0: array([6., 7., 7., 6., 4., 5., 5., 4., 3., 5., 6., 4., 4., 8., 2., 9., 4., 8., 6., 6., 1., 4., 0.,
       3., 7., 9., 3., 5., 9., 5.])
1: array([6., 6., 5., 5., 7., 7., 7., 7., 6., 5., 6., 7., 6., 6., 5., 5., 7., 5., 7., 8., 7., 7., 7.,
       7., 6., 4., 8., 5., 8., 7.])
2: array([6., 4., 5., 4., 5., 5., 5., 6., 5., 6., 4., 4., 5., 4., 3., 5., 5., 6., 5., 7., 3., 7., 4.,
       4., 4., 4., 4., 2., 5., 5.])
3: array([5., 8., 5., 5., 4., 4., 5., 3., 3., 7., 6., 4., 3., 9., 3., 8., 4., 8., 6., 6., 1., 4., 1.,
       4., 7., 9., 3., 5., 8., 5.])
4: array([4., 4., 3., 2., 4., 4., 5., 4., 4., 3., 2., 4., 4., 3., 4., 4., 5., 2., 4., 4., 4., 4., 3.,
       3., 4., 3., 5., 1., 5., 4.])
5: array([6., 3., 4., 3., 5., 3., 3., 4., 4., 4., 5., 3., 3., 3., 5., 4., 4., 4., 4., 4., 3., 5., 3.,
       5., 3., 4., 5., 3., 3., 4.])
6: array([7., 6., 5., 3., 6., 5., 5., 7., 4., 5., 5., 4., 4., 4., 6., 6., 6., 5., 6., 6., 3., 7., 5.,
       5., 5., 5., 5., 3., 6., 5.])
7: array([4., 2., 5., 4., 4., 4., 3., 2., 4., 4., 3., 3., 5., 3., 4., 3., 4., 5., 3., 2., 4., 3., 4.,
       3., 2., 3., 4., 5., 2., 3.])
8: array([6., 4., 5., 4., 5., 6., 5., 5., 4., 6., 5., 5., 4., 4., 5., 5., 5., 5., 5., 6., 4., 7., 4.,
       5., 5., 4., 5., 3., 5., 5.])
9: array([3., 2., 4., 5., 5., 5., 3., 3., 4., 4., 3., 4., 6., 1., 5., 2., 4., 4., 4., 3., 5., 3., 5.,
       4., 2., 3., 6., 6., 2., 4.])
10: array([3., 6., 4., 5., 3., 2., 6., 9., 4., 4., 5., 5., 1., 6., 5., 4., 3., 4., 4., 3., 2., 5., 5.,
       4., 7., 4., 0., 4., 6., 3.])
11: array([4., 6., 7., 5., 5., 6., 6., 4., 5., 5., 5., 6., 5., 5., 6., 5., 6., 6., 3., 4., 5., 5., 4.,
       5., 5., 5., 3., 6., 5., 5.])
12: array([7., 5., 6., 6., 6., 6., 5., 5., 7., 7., 4., 6., 5., 4., 7., 6., 5., 6., 5., 6., 5., 7., 5.,
       5., 4., 6., 5., 5., 5., 5.])
13: array([7., 5., 6., 6., 5., 6., 5., 4., 6., 6., 5., 5., 5., 4., 7., 6., 5., 7., 6., 6., 5., 7., 6.,
       5., 4., 5., 5., 6., 5., 6.])
14: array([4., 7., 7., 5., 5., 5., 6., 3., 4., 6., 5., 4., 4., 8., 6., 8., 5., 7., 5., 5., 3., 4., 1.,
       4., 6., 9., 2., 7., 8., 4.])
15: array([3., 6., 6., 5., 4., 5., 5., 2., 3., 5., 5., 4., 4., 7., 5., 7., 4., 7., 5., 4., 2., 4., 0.,
       3., 4., 8., 0., 6., 7., 3.])
16: array([5., 5., 5., 6., 6., 6., 5., 5., 6., 5., 4., 5., 5., 3., 6., 5., 5., 6., 4., 5., 4., 6., 5.,
       5., 4., 4., 5., 5., 4., 5.])
17: array([3., 3., 5., 5., 2., 4., 4., 5., 4., 3., 5., 5., 3., 3., 4., 2., 4., 5., 4., 2., 5., 3., 6.,
       4., 5., 0., 4., 6., 0., 5.])
18: array([3., 3., 5., 5., 4., 4., 5., 3., 3., 4., 5., 5., 5., 2., 6., 2., 5., 5., 3., 1., 6., 3., 5.,
       4., 2., 3., 4., 6., 2., 3.])
19: array([2., 8., 4., 3., 4., 2., 3., 1., 1., 5., 4., 3., 3., 8., 3., 8., 3., 7., 6., 5., 1., 1., 0.,
       2., 7., 9., 2., 5., 7., 4.])
20: array([8., 5., 6., 5., 6., 6., 6., 7., 5., 6., 5., 5., 5., 4., 5., 5., 6., 5., 6., 7., 4., 8., 5.,
       5., 5., 6., 5., 3., 5., 5.])
21: array([7., 5., 5., 3., 6., 6., 6., 6., 4., 5., 5., 4., 4., 4., 6., 6., 6., 4., 7., 6., 4., 7., 5.,
       5., 5., 5., 6., 3., 6., 5.])
22: array([5., 4., 5., 4., 5., 5., 5., 4., 5., 4., 4., 4., 4., 3., 7., 5., 5., 4., 4., 4., 4., 6., 5.,
       4., 3., 4., 5., 5., 5., 4.])
23: array([5., 3., 4., 4., 5., 5., 5., 4., 5., 4., 4., 4., 6., 4., 6., 4., 5., 5., 6., 3., 5., 4., 5.,
       5., 5., 4., 7., 7., 3., 5.])
24: array([5., 7., 5., 6., 6., 4., 7., 9., 8., 6., 8., 8., 5., 7., 8., 6., 5., 6., 5., 5., 4., 6., 6.,
       6., 7., 5., 2., 5., 6., 3.])
25: array([4., 2., 3., 5., 2., 3., 3., 5., 4., 5., 4., 5., 3., 3., 1., 3., 2., 3., 2., 4., 4., 4., 4.,
       5., 3., 0., 2., 3., 2., 5.])
26: array([6., 3., 5., 6., 4., 5., 3., 3., 5., 5., 4., 4., 5., 3., 5., 4., 5., 5., 3., 4., 4., 5., 4.,
       4., 3., 4., 4., 5., 4., 5.])
27: array([5., 9., 6., 6., 7., 6., 6., 3., 4., 8., 6., 6., 5., 9., 6., 9., 6., 9., 7., 8., 3., 4., 3.,
       4., 9., 9., 4., 6., 8., 5.])
28: array([6., 3., 5., 5., 6., 5., 5., 4., 6., 5., 4., 6., 6., 3., 5., 4., 5., 5., 4., 4., 5., 3., 6.,
       6., 4., 3., 7., 6., 3., 5.])
29: array([6., 3., 5., 5., 6., 6., 5., 4., 6., 6., 4., 4., 5., 3., 5., 5., 5., 6., 5., 6., 4., 7., 5.,
       4., 4., 4., 4., 5., 5., 5.])
30: array([5., 4., 6., 6., 6., 7., 6., 4., 5., 6., 5., 6., 7., 4., 7., 4., 7., 6., 5., 3., 6., 5., 6.,
       6., 2., 6., 7., 7., 3., 5.])
31: array([7., 4., 6., 5., 6., 7., 5., 5., 5., 5., 5., 6., 5., 4., 7., 6., 6., 6., 6., 5., 5., 6., 6.,
       6., 4., 5., 5., 7., 5., 5.])
32: array([6., 2., 4., 5., 4., 5., 3., 3., 6., 6., 4., 4., 5., 2., 4., 4., 4., 3., 3., 5., 5., 5., 4.,
       4., 4., 3., 4., 4., 3., 5.])
33: array([3., 3., 3., 4., 5., 4., 4., 3., 4., 3., 3., 3., 5., 3., 4., 3., 3., 3., 4., 2., 4., 2., 5.,
       5., 4., 2., 6., 5., 2., 4.])
34: array([3., 2., 2., 4., 3., 4., 2., 3., 3., 5., 1., 2., 4., 3., 1., 2., 2., 3., 2., 4., 3., 4., 2.,
       2., 2., 2., 3., 1., 3., 5.])
35: array([5., 3., 6., 6., 4., 5., 4., 4., 5., 5., 5., 5., 5., 3., 5., 3., 5., 6., 3., 3., 6., 3., 6.,
       5., 5., 2., 5., 6., 1., 5.])
36: array([4., 1., 0., 3., 3., 2., 2., 4., 2., 2., 3., 1., 3., 3., 0., 3., 4., 1., 5., 5., 4., 5., 3.,
       3., 3., 2., 6., 1., 3., 5.])
37: array([4., 7., 5., 5., 3., 4., 5., 3., 3., 6., 5., 3., 4., 7., 2., 6., 3., 6., 4., 4., 1., 3., 0.,
       2., 5., 7., 1., 3., 7., 4.])
38: array([5., 4., 4., 1., 5., 4., 4., 4., 2., 4., 3., 3., 3., 4., 4., 4., 4., 4., 6., 5., 2., 7., 3.,
       4., 4., 5., 4., 1., 5., 4.])
39: array([5., 4., 6., 6., 5., 7., 5., 4., 5., 6., 5., 5., 5., 3., 6., 3., 6., 6., 4., 4., 6., 5., 6.,
       5., 4., 4., 5., 6., 3., 5.])
40: array([7., 5., 6., 6., 5., 6., 5., 4., 6., 6., 6., 5., 5., 4., 6., 6., 6., 5., 5., 7., 6., 6., 6.,
       5., 5., 5., 6., 5., 4., 6.])
41: array([4., 3., 4., 5., 3., 5., 4., 4., 3., 4., 5., 5., 4., 2., 4., 3., 4., 4., 3., 3., 4., 4., 6.,
       4., 4., 1., 4., 5., 1., 4.])
42: array([4., 3., 4., 4., 5., 4., 5., 4., 5., 3., 4., 4., 6., 3., 4., 4., 4., 4., 5., 3., 4., 3., 5.,
       6., 4., 3., 6., 6., 2., 4.])
43: array([4., 6., 5., 5., 5., 5., 5., 4., 5., 6., 4., 5., 4., 4., 5., 5., 4., 5., 5., 5., 5., 5., 4.,
       5., 5., 6., 5., 5., 4., 4.])
44: array([5., 4., 4., 1., 5., 5., 5., 5., 2., 4., 3., 2., 3., 3., 4., 5., 5., 4., 6., 6., 2., 7., 4.,
       3., 4., 5., 4., 0., 5., 3.])
45: array([5., 8., 7., 7., 5., 5., 5., 4., 3., 6., 6., 4., 4., 9., 3., 9., 5., 8., 8., 6., 2., 4., 1.,
       4., 8., 9., 3., 6., 9., 5.])
46: array([6., 6., 5., 6., 6., 5., 4., 5., 5., 5., 5., 5., 4., 8., 3., 7., 4., 6., 6., 8., 3., 4., 4.,
       5., 6., 6., 5., 5., 7., 5.])
47: array([5., 3., 3., 3., 5., 3., 3., 4., 3., 4., 3., 4., 4., 3., 3., 4., 5., 3., 4., 5., 5., 5., 5.,
       4., 4., 4., 5., 1., 3., 5.])
48: array([7., 7., 6., 6., 7., 7., 7., 6., 5., 7., 6., 6., 6., 7., 6., 8., 7., 8., 7., 8., 5., 8., 7.,
       6., 8., 8., 6., 5., 7., 7.])
49: array([3., 6., 4., 6., 6., 4., 5., 7., 6., 6., 5., 7., 2., 5., 4., 6., 3., 6., 4., 5., 4., 5., 5.,
       2., 5., 5., 0., 5., 6., 4.])
50: array([0., 8., 3., 5., 4., 1., 5., 9., 9., 5., 6., 7., 2., 9., 6., 5., 4., 5., 3., 4., 2., 3., 7.,
       5., 6., 4., 0., 3., 6., 1.])
51: array([7., 3., 3., 4., 2., 3., 3., 4., 5., 3., 5., 3., 3., 3., 6., 4., 3., 2., 4., 3., 5., 4., 3.,
       3., 3., 8., 4., 4., 2., 4.])
52: array([7., 6., 7., 8., 6., 8., 8., 8., 6., 6., 9., 8., 6., 6., 7., 5., 7., 8., 7., 6., 8., 6., 9.,
       8., 8., 4., 8., 9., 4., 7.])
53: array([5., 5., 8., 6., 6., 8., 6., 4., 5., 5., 6., 7., 7., 4., 9., 4., 8., 7., 6., 3., 8., 5., 7.,
       6., 3., 6., 7., 9., 4., 5.])
54: array([4., 3., 4., 5., 3., 4., 4., 4., 3., 3., 6., 5., 3., 2., 4., 2., 4., 5., 4., 2., 4., 3., 6.,
       4., 4., 2., 5., 5., 1., 4.])
55: array([4., 7., 3., 2., 4., 4., 5., 4., 2., 6., 3., 4., 3., 5., 3., 5., 4., 5., 4., 7., 2., 5., 2.,
       3., 4., 6., 4., 1., 5., 4.])
56: array([4., 9., 7., 6., 5., 5., 6., 4., 4., 7., 7., 4., 4., 9., 5., 9., 5., 9., 8., 7., 2., 5., 0.,
       4., 8., 9., 2., 7., 9., 6.])
57: array([3., 3., 5., 5., 1., 4., 3., 5., 3., 3., 6., 4., 2., 2., 3., 1., 4., 4., 3., 1., 5., 2., 5.,
       5., 4., 0., 3., 6., 0., 3.])
58: array([5., 3., 3., 4., 5., 4., 4., 4., 4., 6., 4., 4., 5., 4., 2., 4., 5., 4., 4., 6., 5., 5., 5.,
       5., 5., 4., 6., 3., 4., 7.])
59: array([5., 5., 5., 5., 5., 5., 5., 5., 7., 3., 4., 7., 6., 5., 6., 5., 5., 4., 4., 6., 7., 7., 6.,
       5., 6., 5., 6., 6., 7., 5.])
60: array([5., 4., 3., 5., 5., 4., 5., 4., 4., 7., 3., 5., 4., 5., 2., 5., 4., 6., 4., 7., 5., 5., 4.,
       5., 4., 4., 4., 3., 4., 6.])
61: array([7., 4., 5., 6., 4., 6., 5., 5., 6., 7., 5., 5., 6., 4., 5., 4., 4., 6., 3., 6., 5., 6., 4.,
       4., 3., 4., 5., 5., 4., 6.])
62: array([5., 5., 5., 5., 6., 5., 6., 4., 6., 6., 5., 5., 6., 5., 5., 6., 6., 5., 5., 6., 6., 5., 5.,
       6., 5., 3., 5., 5., 6., 6.])
63: array([7., 4., 3., 5., 5., 5., 6., 6., 4., 6., 4., 4., 5., 5., 3., 5., 5., 4., 6., 7., 7., 7., 6.,
       6., 5., 5., 7., 3., 5., 7.])
64: array([8., 6., 6., 5., 6., 6., 5., 5., 5., 7., 6., 5., 5., 4., 8., 7., 6., 6., 7., 6., 5., 7., 6.,
       5., 6., 7., 6., 5., 6., 6.])
65: array([4., 4., 7., 5., 4., 5., 4., 2., 4., 5., 4., 6., 6., 2., 7., 2., 6., 5., 4., 2., 7., 3., 5.,
       4., 2., 4., 6., 7., 2., 4.])
66: array([5., 3., 7., 6., 5., 6., 5., 4., 5., 6., 6., 6., 7., 3., 7., 2., 6., 6., 5., 3., 7., 4., 6.,
       5., 3., 4., 7., 7., 2., 5.])
67: array([2., 4., 3., 4., 4., 4., 3., 4., 4., 2., 4., 3., 3., 5., 2., 2., 5., 2., 6., 5., 7., 2., 5.,
       5., 6., 3., 8., 4., 6., 5.])
68: array([2., 3., 3., 3., 4., 3., 3., 3., 4., 0., 3., 2., 4., 4., 4., 3., 3., 1., 5., 4., 5., 3., 5.,
       4., 5., 4., 7., 4., 6., 4.])
69: array([5., 4., 4., 3., 4., 4., 5., 5., 7., 3., 3., 4., 6., 2., 4., 5., 5., 1., 3., 6., 5., 6., 6.,
       5., 5., 2., 6., 4., 6., 5.])
70: array([0., 6., 2., 3., 4., 0., 3., 9., 5., 2., 5., 4., 0., 8., 3., 4., 2., 3., 3., 3., 0., 2., 4.,
       4., 4., 2., 0., 2., 5., 0.])
71: array([7., 5., 5., 5., 6., 6., 6., 5., 6., 5., 5., 5., 6., 4., 6., 5., 6., 6., 6., 4., 5., 4., 6.,
       7., 6., 5., 7., 7., 4., 6.])
72: array([6., 4., 4., 6., 6., 5., 6., 5., 5., 6., 4., 5., 6., 6., 4., 5., 6., 5., 6., 7., 7., 7., 6.,
       5., 5., 5., 7., 4., 6., 7.])
73: array([5., 3., 3., 3., 4., 4., 5., 5., 3., 6., 3., 3., 4., 2., 1., 4., 3., 4., 4., 6., 2., 6., 2.,
       3., 3., 4., 3., 0., 4., 4.])
74: array([5., 3., 4., 5., 4., 4., 4., 5., 5., 5., 6., 4., 4., 3., 3., 5., 4., 5., 4., 5., 5., 5., 5.,
       5., 5., 2., 4., 5., 4., 6.])
75: array([6., 4., 7., 6., 4., 6., 6., 7., 5., 5., 8., 7., 5., 4., 5., 3., 7., 5., 5., 3., 7., 5., 8.,
       6., 6., 2., 7., 7., 1., 6.])
76: array([6., 4., 5., 3., 4., 3., 4., 3., 2., 5., 5., 3., 3., 3., 6., 5., 4., 4., 5., 5., 3., 5., 4.,
       3., 4., 5., 5., 4., 3., 5.])
77: array([6., 5., 6., 6., 7., 7., 7., 6., 6., 5., 7., 7., 7., 5., 7., 5., 7., 7., 6., 4., 8., 5., 7.,
       7., 6., 5., 8., 8., 4., 6.])
78: array([6., 3., 3., 7., 3., 3., 3., 4., 5., 4., 6., 4., 3., 6., 5., 4., 2., 3., 2., 3., 6., 3., 5.,
       2., 5., 8., 3., 5., 3., 4.])
79: array([6., 9., 7., 6., 5., 7., 7., 6., 5., 7., 7., 5., 5., 9., 4., 8., 5., 8., 7., 6., 3., 6., 1.,
       4., 8., 9., 3., 5., 9., 6.])
80: array([5., 2., 1., 4., 4., 3., 3., 3., 3., 6., 3., 3., 4., 4., 1., 3., 5., 3., 4., 6., 5., 5., 5.,
       4., 4., 4., 6., 0., 4., 6.])
81: array([7., 4., 5., 5., 5., 5., 5., 5., 5., 5., 5., 4., 4., 3., 6., 5., 5., 6., 4., 6., 4., 6., 5.,
       6., 4., 5., 5., 5., 5., 5.])
82: array([4., 3., 5., 5., 5., 4., 4., 3., 5., 3., 4., 4., 6., 2., 5., 3., 4., 5., 4., 3., 5., 4., 5.,
       4., 3., 3., 5., 5., 2., 4.])
83: array([5., 2., 3., 5., 7., 5., 4., 4., 6., 4., 4., 4., 7., 4., 4., 4., 5., 3., 5., 3., 6., 2., 6.,
       7., 5., 3., 9., 8., 3., 6.])
84: array([6., 6., 5., 3., 4., 4., 3., 3., 3., 5., 5., 3., 4., 4., 7., 6., 4., 4., 5., 6., 4., 4., 4.,
       3., 4., 6., 5., 4., 4., 5.])
85: array([5., 2., 3., 5., 4., 5., 4., 3., 6., 5., 3., 2., 7., 2., 2., 3., 2., 4., 1., 4., 4., 4., 3.,
       4., 1., 4., 5., 4., 3., 6.])
86: array([5., 6., 5., 6., 6., 6., 6., 4., 6., 7., 5., 6., 6., 5., 6., 6., 5., 6., 5., 6., 6., 6., 5.,
       5., 5., 6., 5., 6., 5., 6.])
87: array([4., 4., 4., 3., 4., 4., 4., 5., 4., 3., 4., 5., 4., 4., 3., 3., 5., 2., 5., 6., 6., 5., 5.,
       5., 5., 3., 6., 3., 6., 5.])
88: array([4., 2., 4., 4., 4., 5., 3., 1., 4., 4., 4., 4., 6., 1., 4., 2., 5., 4., 3., 2., 5., 3., 4.,
       3., 2., 3., 5., 5., 1., 4.])
89: array([6., 4., 2., 6., 3., 4., 4., 3., 5., 4., 4., 2., 5., 5., 4., 4., 2., 2., 3., 4., 6., 3., 3.,
       1., 4., 9., 4., 4., 3., 4.])
90: array([4., 3., 5., 6., 3., 5., 4., 4., 4., 5., 5., 6., 4., 2., 5., 2., 5., 6., 4., 3., 6., 3., 6.,
       5., 4., 2., 4., 6., 2., 4.])
91: array([5., 4., 6., 5., 5., 5., 4., 4., 5., 4., 4., 6., 5., 4., 6., 3., 5., 6., 4., 3., 6., 3., 6.,
       5., 5., 4., 6., 7., 2., 4.])
92: array([5., 6., 6., 3., 5., 4., 5., 5., 3., 4., 5., 4., 3., 4., 8., 6., 6., 5., 6., 5., 4., 6., 5.,
       5., 5., 5., 6., 4., 5., 4.])
93: array([4., 5., 5., 5., 4., 5., 5., 3., 4., 4., 5., 5., 4., 4., 6., 4., 5., 6., 4., 4., 5., 5., 4.,
       5., 3., 5., 3., 6., 5., 5.])
94: array([6., 4., 3., 6., 3., 5., 5., 4., 5., 2., 7., 4., 5., 7., 7., 5., 4., 3., 5., 4., 7., 4., 5.,
       4., 6., 9., 7., 6., 4., 5.])
95: array([0., 3., 2., 7., 1., 4., 4., 8., 5., 3., 9., 7., 1., 6., 3., 1., 5., 4., 4., 0., 4., 1., 9.,
       7., 9., 0., 4., 6., 0., 2.])
96: array([5., 5., 4., 3., 5., 5., 5., 5., 4., 7., 4., 5., 4., 5., 3., 5., 4., 5., 5., 7., 3., 7., 3.,
       4., 5., 6., 4., 1., 5., 4.])
97: array([6., 4., 3., 2., 4., 4., 4., 5., 3., 6., 3., 4., 4., 2., 3., 4., 4., 4., 4., 7., 2., 6., 3.,
       3., 3., 3., 3., 1., 5., 4.])
98: array([4., 5., 5., 4., 3., 4., 5., 3., 3., 4., 5., 4., 4., 4., 4., 4., 4., 5., 3., 4., 4., 4., 3.,
       3., 3., 4., 2., 5., 4., 5.])
99: array([1., 5., 1., 3., 3., 1., 3., 9., 9., 3., 6., 6., 4., 8., 7., 4., 3., 2., 1., 2., 3., 2., 6.,
       3., 3., 5., 0., 1., 3., 0.])

array([4., 4., 3., 3., 4., 4., 5., 4., 4., 4., 4., 5., 4., 4., 3., 4., 5., 3., 5., 5., 4., 5., 6.,
       5., 5., 3., 5., 3., 5., 5.]) 87 58 47
array([3., 3., 3., 4., 4., 4., 3., 3., 4., 2., 3., 3., 3., 4., 3., 2., 3., 1., 5., 5., 5., 3., 5.,
       4., 4., 2., 6., 3., 5., 4.]) 68 67 87
array([3., 3., 2., 4., 5., 3., 3., 2., 2., 6., 2., 3., 3., 5., 1., 5., 4., 4., 4., 6., 4., 4., 3.,
       3., 5., 4., 4., 1., 4., 5.]) 80 47 60
array([4., 3., 4., 2., 4., 3., 3., 4., 5., 1., 3., 4., 5., 3., 4., 4., 3., 1., 2., 5., 4., 5., 5.,
       4., 4., 2., 5., 4., 5., 4.]) 69 4 68
array([5., 4., 4., 1., 5., 3., 3., 4., 1., 3., 3., 3., 2., 4., 5., 4., 4., 4., 6., 5., 2., 5., 4.,
       4., 4., 3., 4., 2., 4., 3.]) 38 44 5
array([3., 3., 3., 2., 4., 3., 3., 2., 3., 3., 2., 2., 3., 1., 3., 2., 3., 3., 3., 3., 3., 5., 3.,
       3., 2., 2., 3., 2., 4., 3.]) 34 4 7
array([3., 1., 1., 4., 4., 4., 3., 3., 4., 1., 4., 3., 6., 3., 3., 2., 3., 2., 4., 1., 5., 0., 4.,
       6., 3., 2., 8., 6., 1., 4.]) 33 42 9
array([4., 2., 2., 6., 5., 6., 6., 4., 6., 3., 5., 4., 8., 5., 3., 4., 5., 3., 5., 2., 6., 2., 6.,
       7., 5., 3., 9., 8., 2., 4.]) 83 42 23
array([2., 5., 2., 2., 5., 4., 5., 4., 4., 0., 4., 2., 6., 6., 1., 2., 5., 0., 7., 4., 6., 2., 5.,
       6., 7., 4., 9., 3., 8., 5.]) 67 68 87
array([6., 3., 4., 4., 3., 4., 3., 4., 4., 4., 4., 3., 4., 2., 3., 4., 4., 4., 4., 5., 3., 5., 4.,
       4., 3., 3., 4., 2., 3., 4.]) 5 47 32
array([3., 4., 5., 3., 4., 4., 4., 4., 5., 2., 2., 5., 5., 3., 5., 4., 3., 2., 3., 3., 5., 5., 4.,
       4., 4., 4., 4., 4., 5., 4.]) 4 22 82
array([4., 7., 5., 6., 5., 5., 4., 2., 2., 6., 5., 3., 3., 9., 3., 9., 4., 8., 6., 6., 0., 3., 0.,
       4., 8., 9., 1., 6., 8., 4.]) 3 0 45
array([4., 4., 5., 5., 4., 6., 4., 5., 3., 5., 5., 6., 5., 3., 6., 2., 6., 6., 4., 2., 6., 4., 5.,
       5., 4., 3., 5., 6., 2., 4.]) 90 91 35
array([5., 5., 4., 2., 6., 4., 5., 4., 6., 4., 3., 6., 4., 5., 5., 4., 5., 3., 4., 5., 5., 6., 5.,
       5., 5., 5., 5., 2., 7., 4.]) 87 8 22
array([3., 4., 4., 4., 5., 4., 5., 5., 4., 2., 3., 3., 5., 6., 3., 4., 6., 2., 8., 6., 7., 3., 6.,
       5., 7., 3., 9., 4., 7., 4.]) 67 87 68
array([6., 3., 8., 4., 4., 5., 7., 7., 9., 3., 5., 3., 9., 1., 2., 4., 5., 0., 5., 0., 9., 5., 7.,
       8., 3., 5., 9., 8., 3., 8.]) 83 28 75
array([3., 6., 4., 6., 5., 3., 5., 8., 4., 5., 5., 5., 1., 7., 4., 6., 3., 6., 5., 5., 2., 3., 5.,
       5., 7., 4., 0., 5., 6., 4.]) 10 49 46
array([4., 4., 5., 3., 4., 5., 4., 5., 3., 5., 3., 4., 3., 4., 4., 5., 4., 5., 5., 6., 2., 6., 3.,
       4., 3., 5., 5., 1., 4., 5.]) 38 96 44
array([3., 2., 2., 1., 3., 3., 3., 3., 2., 2., 2., 3., 3., 2., 1., 2., 3., 0., 3., 4., 4., 3., 4.,
       4., 4., 1., 5., 1., 4., 3.]) 36 4 34
array([1., 8., 4., 6., 6., 4., 5., 9., 8., 5., 8., 8., 3., 9., 6., 6., 5., 7., 5., 5., 3., 3., 7.,
       7., 7., 2., 0., 6., 7., 1.]) 50 24 49
array([5., 4., 6., 6., 6., 6., 5., 4., 5., 6., 5., 6., 6., 3., 6., 3., 6., 6., 4., 3., 6., 5., 6.,
       5., 4., 4., 6., 7., 3., 5.]) 39 66 30
array([6., 4., 4., 4., 5., 5., 5., 5., 6., 5., 4., 3., 6., 3., 3., 5., 5., 2., 3., 6., 6., 7., 6.,
       6., 5., 3., 7., 4., 4., 6.]) 69 58 63
array([4., 3., 4., 1., 4., 4., 4., 4., 5., 1., 2., 4., 5., 4., 4., 4., 4., 1., 3., 4., 4., 6., 5.,
       3., 3., 4., 5., 2., 5., 3.]) 4 47 87
array([4., 3., 6., 5., 4., 5., 4., 3., 4., 5., 5., 6., 6., 2., 6., 2., 6., 6., 4., 2., 7., 3., 5.,
       5., 2., 4., 6., 7., 2., 4.]) 65 66 18
array([4., 4., 6., 4., 5., 5., 5., 5., 6., 2., 3., 6., 6., 4., 6., 5., 4., 2., 3., 5., 7., 6., 5.,
       5., 5., 5., 5., 5., 6., 5.]) 59 69 22
array([3., 8., 5., 6., 4., 3., 3., 6., 5., 4., 3., 5., 7., 5., 4., 7., 2., 6., 4., 4., 6., 5., 4.,
       2., 5., 8., 5., 3., 9., 4.]) 43 59 46
array([4., 3., 3., 4., 4., 3., 4., 5., 4., 3., 3., 4., 4., 4., 3., 3., 5., 2., 5., 6., 6., 4., 5.,
       5., 4., 3., 7., 3., 6., 5.]) 87 67 47
array([6., 3., 5., 5., 4., 5., 4., 4., 5., 6., 4., 5., 5., 4., 6., 4., 4., 6., 3., 5., 4., 5., 3.,
       4., 2., 4., 3., 5., 5., 4.]) 26 61 93
array([4., 3., 6., 5., 3., 4., 4., 4., 3., 4., 4., 6., 5., 2., 6., 2., 5., 5., 4., 1., 7., 3., 5.,
       4., 3., 3., 5., 6., 2., 3.]) 18 65 90
array([7., 4., 6., 6., 6., 6., 6., 4., 8., 7., 5., 5., 8., 4., 4., 5., 4., 5., 3., 6., 6., 6., 5.,
       6., 2., 5., 6., 5., 5., 6.]) 61 12 86
array([4., 7., 6., 5., 6., 6., 5., 4., 4., 5., 5., 6., 4., 6., 6., 6., 5., 6., 6., 6., 5., 6., 5.,
       6., 5., 6., 5., 5., 6., 6.]) 86 43 11
array([6., 7., 6., 5., 7., 6., 6., 6., 7., 6., 6., 7., 7., 6., 6., 6., 7., 6., 6., 8., 6., 7., 7.,
       7., 6., 5., 6., 5., 7., 7.]) 1 48 86
array([4., 3., 7., 6., 5., 6., 5., 5., 5., 6., 5., 6., 6., 3., 7., 2., 6., 6., 5., 3., 7., 4., 6.,
       5., 3., 4., 6., 7., 3., 5.]) 66 39 30
array([6., 4., 4., 7., 4., 5., 6., 6., 6., 7., 6., 5., 4., 4., 3., 5., 4., 5., 4., 7., 5., 6., 6.,
       6., 5., 2., 4., 5., 4., 7.]) 74 61 62
array([6., 5., 6., 7., 5., 6., 6., 5., 5., 5., 7., 7., 6., 4., 6., 4., 6., 6., 6., 5., 7., 4., 8.,
       6., 6., 4., 7., 8., 3., 6.]) 77 75 71
array([6., 3., 4., 6., 5., 5., 3., 3., 6., 5., 4., 4., 4., 2., 5., 4., 4., 4., 3., 4., 4., 5., 4.,
       3., 2., 4., 4., 5., 4., 5.]) 26 32 22
array([4., 2., 6., 4., 4., 4., 6., 6., 8., 3., 5., 3., 9., 0., 1., 4., 4., 0., 5., 1., 8., 4., 6.,
       7., 3., 4., 9., 7., 3., 8.]) 83 42 28
array([2., 3., 3., 4., 5., 4., 4., 3., 4., 1., 2., 2., 5., 4., 4., 3., 5., 1., 5., 5., 5., 3., 4.,
       5., 5., 3., 6., 4., 7., 4.]) 68 67 87
array([3., 4., 4., 3., 5., 4., 4., 4., 5., 3., 3., 4., 5., 4., 4., 4., 5., 1., 5., 6., 6., 4., 5.,
       5., 5., 4., 8., 4., 7., 5.]) 87 67 69
